0: (33 30 -14 -32 -32 -31 -20 5 16 -28 -17 0 -17 18 -24 -22 -22 19 37 3 46 10 -7 -21)
1: (-22 -17 12 0 11 -1 11 61 -16 3 -27 -13 -4 -21 9 -7 -6 -9 -24 -20 -7 27 -24 -19)
2: (-4 -13 -25 -21 -17 -12 -3 -13 -18 -21 -13 16 0 -6 -18 -9 1 20 3 2 -9 -14 -1 -4)
3: (7 -34 -27 -17 12 87 54 -26 -19 12 -4 36 71 -12 -19 28 48 12 37 13 -38 -33 27 32)
4: (-33 -19 -1 48 24 3 -3 -22 -28 69 26 -6 -5 -11 51 0 -22 -27 -33 0 -27 -16 -9 32)
5: (-2 -20 -28 5 31 37 10 -13 -19 1 -1 9 23 -21 -18 7 -2 -5 -13 1 -19 -17 -6 8)
6: (-11 -9 -6 31 -3 -32 -38 4 127 -20 -31 -31 -35 28 -29 -34 -32 4 -22 -30 -23 -31 -30 -34)
7: (15 -34 -32 4 20 69 -9 -31 -20 -18 17 23 38 54 -25 1 40 18 23 39 -32 -34 70 16)
8: (-10 -9 -15 12 -12 -25 -32 -10 56 -16 -21 -28 -25 53 -25 -17 -22 -6 -11 -9 -15 -22 -7 -26)
9: (-36 35 116 18 10 -23 -26 -26 -28 -15 -17 -23 -18 -26 127 81 -25 -34 -32 -10 39 127 -17 29)

(24 -27 -28 -17 -3 28 1 -8 -21 -2 9 14 0 -21 -20 -18 21 32 7 -7 -32 -20 -3 -3) --> 2 5
(31 -24 -28 -15 7 20 66 -13 -35 17 34 31 0 -21 -23 -9 47 28 -3 -5 -26 -20 -11 31) --> 5 2
(-1 -22 -19 30 15 25 7 -28 -24 25 14 -1 24 -8 -13 -9 6 -8 -6 10 -31 -29 11 20) --> 5 2
(-9 8 4 -16 -1 -13 24 16 -21 19 -1 16 -9 -30 4 4 11 -3 -22 -15 -20 27 -24 -8) --> 1 2
(-19 4 34 17 28 -5 15 55 -17 -2 -28 -23 -5 -33 4 -9 -10 -20 -27 -28 -10 25 -33 -20) --> 1 5
(42 -26 -29 -24 -15 -10 8 -21 -32 16 45 2 10 -12 -15 -22 21 27 11 16 -22 -17 23 36) --> 2 5
(-17 53 44 -25 -31 -33 -23 -29 -28 -33 -21 13 -17 9 111 127 -13 -33 -12 75 127 63 15 27) --> 9 0
(27 -8 -19 -18 13 -6 15 -17 -37 68 52 -2 -18 -29 -17 -17 9 9 -4 -12 -26 15 -8 6) --> 5 2
(6 -23 -19 -23 -3 16 72 1 -28 29 7 27 20 -27 -3 21 29 -5 8 -15 -14 4 -23 16) --> 5 2
(-11 6 9 25 4 -15 -2 3 -16 29 0 -16 -28 -26 4 -24 -20 -16 -27 -29 -11 10 -15 -5) --> 1 4
(60 -35 -35 -20 -15 43 -5 -32 -7 -22 13 24 55 71 -34 -19 72 118 91 18 -25 -34 89 -14) --> 7 3
(-13 6 -1 8 -9 -22 4 -17 -27 63 34 -10 -21 -22 30 -25 -16 -22 -3 -8 -2 33 -7 15) --> 4 1
(-11 4 12 -22 -25 -28 -31 -35 -20 -32 -16 -22 -15 39 55 45 -17 -29 -2 46 42 -5 33 25) --> 2 0
(-16 17 4 -10 -20 -24 -29 -15 -10 3 36 -11 -23 7 25 -17 -27 -13 17 4 13 13 6 23) --> 2 0
(-27 -9 38 117 65 -30 -37 92 127 42 -31 -33 -30 -28 -18 -38 -31 -21 -32 -35 -29 -23 -35 -34) --> 6 8
(3 -20 -25 -30 -19 35 18 24 -6 -22 -17 34 42 -2 -17 30 34 22 11 -3 2 -10 0 -9) --> 2 5
(-3 22 -10 -27 -23 -23 -11 -13 -5 -32 -14 -11 -16 -15 -12 -7 -6 1 -11 -13 14 15 -18 -19) --> 2 0
(8 -14 -16 -14 5 8 38 -22 -34 0 27 21 7 -26 -11 5 30 0 -13 0 -26 -15 -4 40) --> 5 2
(-13 4 -1 8 42 39 23 63 -7 2 -31 4 3 -33 -5 12 1 -16 -29 -25 -29 2 -25 -22) --> 1 5
(-14 -27 -29 8 0 -11 -12 -35 -19 12 49 -15 -6 29 -18 -22 -13 -11 6 -6 -27 -27 27 27) --> 2 5
(2 6 -16 -11 -19 -27 -20 -11 -2 -21 -5 2 -17 1 -13 -10 -10 -9 -4 -7 5 -5 -2 -13) --> 2 0
